Small tables with named rows and columns. After each table, cells are looked up by row and column.

Table Nogev
|  | Bov | Vasize | Tuve | Zagi | Mazomeg |
|---|---|---|---|---|---|
| Zar | 217 | 88 | 47 | 64 | 186 |
| Luvat | 175 | 110 | 84 | 134 | 123 |
| Nolobu | 77 | 143 | 173 | 157 | 106 |
| Lamav | 100 | 142 | 147 | 131 | 119 |

Luvat, Mazomeg: 123
Nolobu, Tuve: 173
Zar, Mazomeg: 186
Nolobu, Mazomeg: 106
Zar, Vasize: 88
Luvat, Bov: 175
Which row has the largest Zagi? Nolobu

Lidovo:
,Vib,Bav,Devan,Ganaf,Balalo,Gib
Sekig,156,171,52,93,138,142
Gok,73,43,130,120,189,212
Pud,38,170,132,68,108,181
Pif,125,102,193,216,30,34
Vefosel,69,64,121,182,87,52
Lek,156,43,84,60,108,36
Ped,109,176,199,144,129,126
Vufo,114,148,96,105,105,131
Rulu,105,90,108,111,155,200
Kibolu,41,114,89,62,96,86
Muk,138,111,212,198,197,60
Vem,67,87,147,39,106,191

What is the Gib of Kibolu in Lidovo?
86
What is the Bav of Lek in Lidovo?
43
What is the Devan of Gok in Lidovo?
130
What is the Balalo of Vefosel in Lidovo?
87
What is the Bav of Pif in Lidovo?
102
What is the Balalo of Vufo in Lidovo?
105
What is the Devan of Muk in Lidovo?
212
What is the Devan of Sekig in Lidovo?
52
What is the Bav of Pud in Lidovo?
170
What is the Balalo of Ped in Lidovo?
129
What is the Gib of Ped in Lidovo?
126
What is the Gib of Pif in Lidovo?
34
What is the Bav of Gok in Lidovo?
43
What is the Devan of Vem in Lidovo?
147

Fopidu:
|  | Dukeb | Nobuva | Lavagem | Lalo | Gopab | Mitubi | Vasodo |
|---|---|---|---|---|---|---|---|
| Rit | 3413 | 4544 | 5451 | 5095 | 7011 | 3821 | 3480 |
| Damilu | 8216 | 4448 | 5702 | 2372 | 3179 | 5263 | 7550 |
| Rela | 8656 | 5132 | 2557 | 2496 | 1862 | 6256 | 7082 |
| Lovale | 4053 | 3866 | 5250 | 4819 | 5424 | 4194 | 4339 |
| Fup | 3299 | 4856 | 3673 | 5256 | 4999 | 4478 | 3083 |
| Bor | 3349 | 5692 | 4577 | 4620 | 4515 | 3640 | 4220 |

Lalo of Rit is 5095
Vasodo of Damilu is 7550
Dukeb of Bor is 3349
Gopab of Rela is 1862
Lalo of Fup is 5256
Dukeb of Damilu is 8216
Lalo of Bor is 4620
Lalo of Rela is 2496
Dukeb of Lovale is 4053
Dukeb of Fup is 3299
Dukeb of Rit is 3413
Nobuva of Damilu is 4448
Mitubi of Bor is 3640
Mitubi of Rit is 3821
Mitubi of Lovale is 4194
Gopab of Fup is 4999
Mitubi of Rela is 6256
Mitubi of Damilu is 5263
Which row has the largest Dukeb? Rela

Mut:
,Danolaz,Nilatil,Rud
Vep,44,126,204
Ran,220,202,48
Sokap,212,48,51
Let,58,215,213
Buza,133,224,218
Med,226,56,51
Tup,44,144,201
Lakel,52,49,203
Poneref,204,47,57
Dafonov,169,215,97

Rud of Ran: 48
Nilatil of Med: 56
Rud of Buza: 218
Danolaz of Tup: 44
Nilatil of Tup: 144
Rud of Let: 213
Danolaz of Let: 58
Nilatil of Sokap: 48

Zivo =
         Pavur  Vun
Falo        45   50
Buk        149  210
Kezotaz    138   49
Bol        238   33
Nevebo     156  179
Gerat      253   53
Teg        161   52
Kugon       19  141
Bedal      241   19
Toniri     146   34

Bedal, Vun => 19
Nevebo, Vun => 179
Gerat, Pavur => 253
Bol, Pavur => 238
Nevebo, Pavur => 156
Falo, Vun => 50
Teg, Pavur => 161
Buk, Vun => 210
Falo, Pavur => 45
Kugon, Vun => 141
Kugon, Pavur => 19
Bedal, Pavur => 241
Gerat, Vun => 53
Toniri, Vun => 34
Buk, Pavur => 149
Bol, Vun => 33
Kezotaz, Pavur => 138
Row with the largest Pavur: Gerat

Fuzizap:
         Vutak  Gopufu  Famiref    Vigu   Vimiv     Sog
Besone   49847  -15824     3636   56245  -34482  -80483
Kagi    -51396   40220    -3840  -80137  -59463   39102
Mam      13137  -77931   -34697   41579   20773  -76197

What is the Vimiv of Mam in Fuzizap?
20773
What is the Sog of Kagi in Fuzizap?
39102
What is the Famiref of Mam in Fuzizap?
-34697
What is the Gopufu of Besone in Fuzizap?
-15824
What is the Vutak of Mam in Fuzizap?
13137
What is the Gopufu of Mam in Fuzizap?
-77931
What is the Sog of Besone in Fuzizap?
-80483
What is the Vigu of Mam in Fuzizap?
41579
What is the Famiref of Kagi in Fuzizap?
-3840
What is the Vimiv of Besone in Fuzizap?
-34482
What is the Vutak of Kagi in Fuzizap?
-51396
What is the Sog of Mam in Fuzizap?
-76197

Lik =
	Pamom	Tanetub	Lefidaz	Vufuz	Sidir	Teba	Fod	Bod
Fenosuk	88	142	155	134	100	100	91	172
Gaf	136	129	90	147	114	114	126	96
Povigo	112	108	156	89	138	138	125	146
Raruvi	71	207	119	193	35	34	51	152
Porime	71	207	119	192	35	35	51	152
Vifir	72	188	131	174	54	54	59	160

Porime, Vufuz => 192
Raruvi, Lefidaz => 119
Vifir, Fod => 59
Gaf, Sidir => 114
Povigo, Lefidaz => 156
Raruvi, Pamom => 71
Raruvi, Sidir => 35
Raruvi, Bod => 152
Gaf, Pamom => 136
Povigo, Vufuz => 89
Gaf, Lefidaz => 90
Porime, Sidir => 35
Porime, Lefidaz => 119
Gaf, Vufuz => 147

Tif =
columns: Bis, Tuladar, Garotas, Dovepep, Mavo
Ruz: [167, 143, 137, 189, 182]
Nak: [107, 84, 131, 183, 171]
Ronibu: [48, 59, 173, 205, 144]
Vel: [171, 173, 165, 169, 169]
Kugop: [170, 182, 108, 186, 170]
Pur: [154, 151, 190, 173, 156]
Buf: [163, 174, 155, 179, 166]
Nesuf: [189, 148, 122, 182, 208]
Diz: [200, 145, 129, 112, 170]

Vel, Tuladar => 173
Ruz, Garotas => 137
Kugop, Tuladar => 182
Diz, Garotas => 129
Nesuf, Tuladar => 148
Buf, Bis => 163
Ronibu, Bis => 48
Ruz, Bis => 167
Pur, Mavo => 156
Ruz, Tuladar => 143
Vel, Garotas => 165
Nak, Mavo => 171
Ruz, Mavo => 182
Nak, Tuladar => 84
Ronibu, Garotas => 173
Vel, Mavo => 169
Pur, Garotas => 190
Diz, Tuladar => 145

Suvog:
,Soki,Fefet
Melid,2445,2849
Bil,7993,7139
Dif,8650,7642
Fas,8584,7584
Bulu,8235,7416
Fet,7762,6969

Soki of Dif is 8650
Fefet of Bulu is 7416
Fefet of Dif is 7642
Soki of Bil is 7993
Soki of Fas is 8584
Soki of Melid is 2445
Fefet of Bil is 7139
Fefet of Fas is 7584

Fegut.tsv
	Vevu	Dotete	Futonot	Nibular	Kilotut	Rul	Kof	Gokigu	Lusa	Bep
Lin	112	113	98	107	125	186	104	148	120	215
Raru	140	136	100	158	130	129	165	128	128	128
Kotar	112	122	151	161	108	146	169	170	138	131
Femap	123	177	97	193	110	187	176	136	135	215
Fevotig	178	177	130	109	141	145	124	138	141	139
Kigimu	151	104	116	116	128	175	120	144	120	209
Leg	121	131	136	177	155	59	168	130	131	37
Tokame	179	140	97	109	131	140	130	138	122	136
Lif	186	152	127	107	155	143	104	143	130	132
Meput	180	116	127	114	108	103	114	149	127	85
Pusulo	175	128	148	120	168	187	117	127	124	199
Fip	152	104	145	150	168	78	152	149	140	64
Fuv	186	141	121	143	127	59	122	170	124	37
Nukudi	170	162	151	193	123	107	176	127	141	108

Gokigu of Nukudi is 127
Nibular of Raru is 158
Bep of Fevotig is 139
Rul of Fip is 78
Bep of Raru is 128
Futonot of Leg is 136
Nibular of Lif is 107
Futonot of Lif is 127
Nibular of Fip is 150
Kilotut of Lin is 125
Kof of Lif is 104
Bep of Lif is 132
Nibular of Leg is 177
Gokigu of Pusulo is 127

Kivora.tsv
	Muso	Setoto	Zugike
Pavef	35.22	35.73	27.15
Divavu	56.43	55.36	39.51
Nub	40.78	58.31	56.00
Zimoli	59.28	67.76	40.09
Fadefil	41.35	76.88	49.96
Suselel	60.53	48.69	46.60
Rapom	24.82	45.52	31.76
Gez	22.10	40.09	32.36
Rikiraz	22.70	63.86	23.19
Gat	59.65	63.40	50.96

Muso of Rapom is 24.82
Muso of Pavef is 35.22
Muso of Gat is 59.65
Muso of Suselel is 60.53
Zugike of Gez is 32.36
Zugike of Nub is 56.00

Kebo =
	Geze	Foluvof	Porasil	Pezon	Bugulo	Siz	Gegigad
Ges	-30111	3215	43333	38327	60443	18709	-4798
Tir	15024	-64051	2689	-4149	-43332	17524	2037
Ribir	3934	-53917	83238	-19470	31732	21907	25324
Beges	-37923	-48006	-17868	51338	-23271	17938	21916
Nibazus	-202	22398	-1903	3561	-1648	3669	20595
Kiz	-18132	11083	70400	22552	-23457	-1507	2946
Reg	-68802	-21699	-25714	2069	-1972	16014	11633
Zipoze	23972	56299	66775	48080	13701	1799	1983

Siz of Beges is 17938
Foluvof of Zipoze is 56299
Foluvof of Kiz is 11083
Gegigad of Tir is 2037
Gegigad of Kiz is 2946
Bugulo of Ges is 60443
Bugulo of Nibazus is -1648
Foluvof of Ges is 3215
Gegigad of Ges is -4798

Rugutiv.tsv
	Zubeva	Tovig	Tiga
Bonib	120	60	30
Punuko	182	212	195
Nage	35	80	146
Dozili	209	181	115

Bonib, Tovig: 60
Nage, Tovig: 80
Dozili, Tovig: 181
Bonib, Tiga: 30
Dozili, Tiga: 115
Nage, Tiga: 146
Punuko, Tiga: 195
Which row has the largest Tiga? Punuko

Zifuded:
,Pil,Remur,Kar,Logud,Kerifa,Filor,Pegeg,Surefiv
Sel,148,114,209,72,175,178,114,54
Gibopul,141,174,88,194,72,81,130,142
Mep,158,125,137,50,113,163,129,96
Zapuzuk,144,123,136,107,192,153,94,242
Buro,153,189,137,166,188,122,167,100
Pano,149,90,164,232,88,180,132,133
Sakatu,82,89,147,179,166,36,123,115
Sabo,137,163,201,112,112,163,242,190
Gataka,112,128,170,168,149,90,192,158

Filor of Sakatu: 36
Pegeg of Buro: 167
Pegeg of Sakatu: 123
Surefiv of Sel: 54
Kerifa of Pano: 88
Remur of Buro: 189
Remur of Sakatu: 89
Which row has the largest Kar? Sel

